In the rows, 128 means zero.
Rotation paths and how fast each direction turns (degrees a step)
Each turn is a multiple of 5 degrees from 10 to 175, or 0.
Each row of a path follows its step; steps can be skipped.
Rotation 1:
step 0: [139 127 123 134 126 137 134 124 129 134 127 128 133 129 140 141 129 123
 134 127 121 122 127 132 129 128 126 128 124 127 129 127 138 124 127 130
 135]
step 1: [130 132 127 122 127 129 118 133 132 132 125 127 129 118 134 136 129 129
 124 126 121 124 116 139 130 134 125 130 123 119 123 120 130 134 130 128
 134]
step 2: [125 133 137 135 122 123 124 130 125 122 110 123 124 123 127 129 120 128
 131 129 123 128 120 139 122 129 129 128 125 129 131 124 129 129 123 133
 127]
step 3: [130 126 138 140 118 125 135 131 132 126 130 128 127 126 133 139 124 129
 132 129 118 129 125 123 130 129 130 125 130 123 139 131 136 131 128 131
 122]
step 4: [128 128 131 131 127 125 122 138 136 129 131 125 131 118 129 134 129 131
 128 124 128 123 129 123 123 141 133 132 135 116 130 130 125 132 139 127
 126]
step 5: [128 131 127 138 135 133 123 137 125 119 119 124 124 128 130 128 122 122
 132 127 133 123 128 128 120 133 137 132 133 125 134 124 123 119 129 122
 125]
step 6: [137 135 121 134 128 130 131 133 131 122 134 129 125 130 134 124 129 120
 130 129 120 126 120 118 131 125 135 125 124 122 136 125 130 127 122 121
 121]
step 8: [129 131 129 131 133 133 135 134 123 129 121 129 132 121 140 123 124 130
 127 120 126 134 136 131 115 122 130 135 128 132 129 123 131 119 125 131
 126]
step 10: [132 130 131 131 128 122 122 138 125 130 130 126 131 116 125 133 132 131
 129 129 126 122 124 126 127 127 122 126 120 127 123 122 115 127 124 138
 137]
step 11: [131 126 133 134 123 129 127 141 119 131 126 127 127 126 127 132 118 134
 129 130 131 142 123 131 121 122 122 128 128 130 135 121 122 128 123 128
 129]
step 12: [137 121 129 133 117 122 127 141 133 127 130 127 133 126 128 122 126 124
 135 128 130 131 127 126 132 120 123 130 136 125 134 131 136 138 128 127
 126]
step 14: [132 130 123 130 128 140 117 132 118 126 130 126 129 134 133 135 127 124
 122 131 129 134 121 127 122 125 131 134 139 126 127 121 129 123 127 129
 121]
Speeds:
[127 128 127 131 126 127 127 125 127 129 127 127 128 128 125 126 127 131
 127 129 124 132 126 125 127 129 129 127 127 129 128 127 127 130 124 128
 127]  85
[126 127 125 128 129 128 125 128 129 129 129 132 126 128 126 128 130 130
 128 130 129 130 131 130 129 127 131 124 126 130 128 131 130 127 130 128
 128]  0
[129 126 127 127 126 127 130 129 129 128 129 127 127 127 130 128 131 131
 130 127 126 127 124 127 132 126 130 129 130 131 127 129 128 129 131 125
 129]  125
[130 127 127 127 129 127 128 132 126 128 131 129 131 128 126 126 129 128
 127 128 131 130 129 126 129 123 125 129 129 130 127 127 126 127 126 130
 129]  20
Rotation 2:
step 0: [128 124 130 125 127 118 133 136 141 127 125 125 136 127 127 122 129 132
 117 128 130 122 127 129 129 129 125 121 125 128 132 111 131 125 120 132
 134]
step 1: [121 128 127 129 126 115 131 137 141 136 128 122 130 130 133 134 132 137
 124 132 132 126 134 130 126 117 123 133 134 127 137 129 129 124 127 135
 129]
step 2: [123 126 129 130 120 125 122 137 137 133 138 122 135 125 122 128 127 131
 135 126 128 124 128 132 117 116 121 127 124 132 131 117 124 130 126 125
 133]
step 3: [130 126 132 115 118 121 129 138 133 133 127 126 129 129 130 123 118 131
 116 131 131 120 119 133 126 119 121 129 131 130 131 122 126 130 125 123
 129]
step 4: [130 123 129 134 113 114 132 134 136 136 132 124 130 127 126 123 129 129
 124 126 128 125 131 132 133 126 130 142 134 128 133 122 132 131 126 126
 130]
step 5: [131 128 126 133 120 132 139 133 139 136 133 125 131 133 132 126 125 128
 124 122 131 127 130 132 125 118 123 126 126 127 128 111 129 131 133 134
 134]
step 6: [126 132 123 124 123 118 134 134 139 127 131 120 137 129 135 126 127 133
 123 133 130 116 125 127 130 122 132 122 133 124 129 118 130 123 124 121
 137]
step 9: [126 133 126 120 116 126 132 137 140 129 125 127 128 131 139 124 129 134
 117 131 127 125 121 129 130 130 124 135 130 126 141 122 131 132 127 127
 131]
step 10: [122 128 127 133 118 123 128 130 141 137 131 126 138 134 126 128 129 133
 133 129 128 122 135 133 136 129 127 136 124 126 136 118 137 132 127 129
 129]
step 11: [122 125 138 123 124 131 135 131 143 134 127 127 138 132 129 130 125 135
 124 123 128 121 129 133 124 121 123 118 128 124 127 119 127 134 128 132
 135]
step 12: [125 130 136 122 120 116 128 136 132 123 133 119 135 129 133 131 128 141
 125 132 129 121 129 126 125 124 127 133 135 122 132 125 132 129 123 127
 138]
step 13: [128 131 130 125 124 119 126 139 136 134 134 125 133 133 124 125 123 132
 135 128 124 134 129 130 128 120 116 136 132 128 134 120 128 139 134 130
 131]
Speeds:
[129 128 126 125 131 124 128 127 128 129 127 128 131 129 126 126 126 128
 129 130 127 127 126 129 130 131 126 128 129 129 127 126 131 128 129 127
 123]  110
[128 127 131 126 127 128 130 128 124 127 129 127 126 125 127 127 127 131
 129 128 129 132 127 130 131 129 126 129 130 129 126 126 127 130 124 128
 129]  80
[132 128 129 125 126 128 124 130 127 127 130 130 127 127 127 126 128 127
 129 128 127 127 125 126 127 126 128 130 129 129 130 130 125 131 129 128
 126]  70
[128 129 130 128 131 131 127 129 128 125 125 125 128 130 128 127 127 130
 124 126 129 126 126 129 127 129 130 128 130 129 129 125 126 126 128 126
 127]  125
